Each named turn below is shown by a few rows before and after it. Which turns, in which order, take the first row of each later pair to the second? The first pair is answered.
J773:
[ 6 -4 -9  0 16  3 -9  8  3  1 -1 -1  5 -4  3 -6  0 -3  4 12  7 -5]  ->  [  3  -5  -4  -4  12   3  -3   3   5   2  -3  -2   3   1   5 -11   1  -7
   4  11  11  -3]
[ 8  3  7  4 12  0  8 -4 -4 -1 -1  0 -3  8 -7 -7  7  0  1 -8  4  7]  ->  [  7   3   9   6  10   0   7  -4  -5  -2  -2   0  -5   6  -6  -6   6   1
   3 -10   3   6]
[ -3   4   1   4  -1   2 -10   3 -14   0   3   3  -8   0   1   7  -1   7
  -2  -2  -2 -10]  ->  [  1  -1  -1  -2   3   2 -13   1 -16  -2   2   1  -4   0   1   6  -1   8
  -6   1   1  -8]
[  8   8  -1   2  -2   9   3  11  -6  -5   2   2 -18  -8  -8   0  -3  -4
  -8  -4  -5  -1]  ->  [  9   6  -2  -1   3  11   2  10  -6  -4   0   1 -13  -8  -7  -1  -3  -2
 -13  -2  -4   0]
J550:
[-4 -2 -1 -8 14  9  1 -3 -9  3  2 -3  6 -4  3 -9  3  2 -4 10  5 -3]  ->  [-15   8   4   1  -3  -9  -3  -1  -2   4  -2  -5   6  -8   2   2   0   7
   9  -1  -5  -7]
[-13   4  15  -2 -15   0  12  -6  17   2   0  10  -7  10   3  -5   3 -14
  16 -16   4   8]  ->  [  1 -24   6 -16   9   7   2 -10   8   6   0   4   6   5  12 -16   0 -15
  -6   1  16  11]
[-11 -13   1 -17  -8   7  -4   8   9   0   6  12   3   4   7 -11   2 -13
   4  -4   9   0]  ->  [-14 -10   4 -15 -15   0  -5  10  10   4   3  10   5   1   7  -8  -1 -11
   9 -10   4   0]
[ -3   4  -8   3   1  18  -4  -4  -3   9  -9  18  -6  -2 -16 -15   8   4
   2   6  -8  -5]  ->  [ -5  -7  -9  -4   2   6 -17  -1  -2  17 -12   4   6 -10  -9 -13   0   9
  -3   4 -10  -7]
J711:
[-7  4 -2  2 -1 -6 -6  2 -1  4 -1 -2  0 -1  5  2 -2  2  5  0  1 -5]  ->  [ 6  8 -5  6  3  0 -2  0 -4 -2 -1  1 -2 -2  1  8 -1  5  1  2  0  0]
[ 5 -5 -3 -4  9  3 -4  2 -3  1 -1 -7  7 -1  2 -1 -5  3 -6  2  1  3]  ->  [ 5 -2 -2 -3  9  9  4 -3 -3 -3  3  1  0  4  0 -4  0 -3 -5  4  3  7]
[ -2  11  -4   6 -11  -2  -1  -7   0  -7  -6   2   0   4   8  13   2  15
   3   6   0  -2]  ->  [ -8  13   2   6 -12   2   6  -9   4  -8  -3   9  -4   8   5   8   3   8
   6   7   4  -2]
[-12   1  -3  -4   7   4   6  -1   2   5  -8  -4   7 -10  -6   1  -8  -4
 -10  10  -7  -6]  ->  [ -7   2  -4  -5   7   6  10   1  -1   1  -6  -1   2  -8  -8   2  -6  -3
 -12  10  -6  -2]
J787:
[ -9  -2  -2   1  -7  -4  -3   0   1   4  -2  -4   2  -1   8  -3  -4  -3
   6 -10  -3  -2]  ->  [ -8  -6  -5  -4  -1   6   3  -2   1   3   3  -1   0   3   7 -10  -3  -6
   3  -2   4  -3]
[ 2 -7 -5 -7 17  2 -5 -2  7 14  0 -4 16 -7 -2 -7 -1  6 -4 11 -2 -1]  ->  [  8   6  -7   4  19  12   4  -6   2   3   5   6   2  -4 -11  -3   6   5
  -2  16   1  -1]
[-8 12  2  8 -9 -4  2  6  0  0 -1  1 -4  4 -1  3  1 -2 12 -2 -1  0]  ->  [-12   1   1   0  -7 -11  -4   6   1   7  -3  -5   4   2   6  -4  -2  -6
  10  -3   1   0]
[  7   2  -2 -16   2   6   2   2   0  -1   4  -4  -1   6   4   6  -1   0
 -10  -6  -3  -8]  ->  [  8   2  -4 -16   1   6   2   2   0  -2   6  -3  -1   7   2   8  -1   2
 -11  -5  -3 -10]
Now pairs of rows:
Each pair is 2 to 3 turns apart.
[ 17   0   2  -2   3   4   8 -11  -1  -9  -1   0  -2  -7   0  -1   8  -5
  -5  -3   3  19]  ->  [ -8  -7   1  -5  -5 -14  -9  -4   7   7  -3 -11   6  -7  10  -3  -3  -2
   4 -10   3   2]  J711, J787, J711
[-25   9   2   0 -18 -18  -9   4  12  10   2  -1   1   6  -1   3  -7  -5
  21  -7  -8 -16]  ->  [-28  -5   0  -8  -4   1   0  -3   9   9  13   8  -4  16   0 -20  -1 -17
  14   7   9 -12]  J787, J550
[ -9 -11 -14  -2   8   4 -18   9  -8   9  12 -10   4   3   1  -7   1   2
 -11  16  10 -15]  ->  [-14   7 -12   8   4   5 -17  12  -7   6  15  -8  -3   3  -6   2   1  10
  -3  15   3 -23]  J787, J711, J711
[ 10  21   6  12   5   0  -1   2  -1  -6  -6   6  -7   1 -11   8  -1   5
  15  -4  -7  -7]  ->  [ -1  13   4   8   1 -10 -14   5   5   2  -9  -1  -1   0  -2   7  -5   6
  20  -7  -6 -13]  J711, J711
[  1  21 -15  13  -1  17  10   0   6 -15  10  -1  -9  -4  -6  10   8   0
  15  -5 -16   0]  ->  [ -3  15 -16  12  -7  -1  -6   6   9  -9   4 -14   1 -12   2  18   1   9
  17  -9 -22  -3]  J550, J550
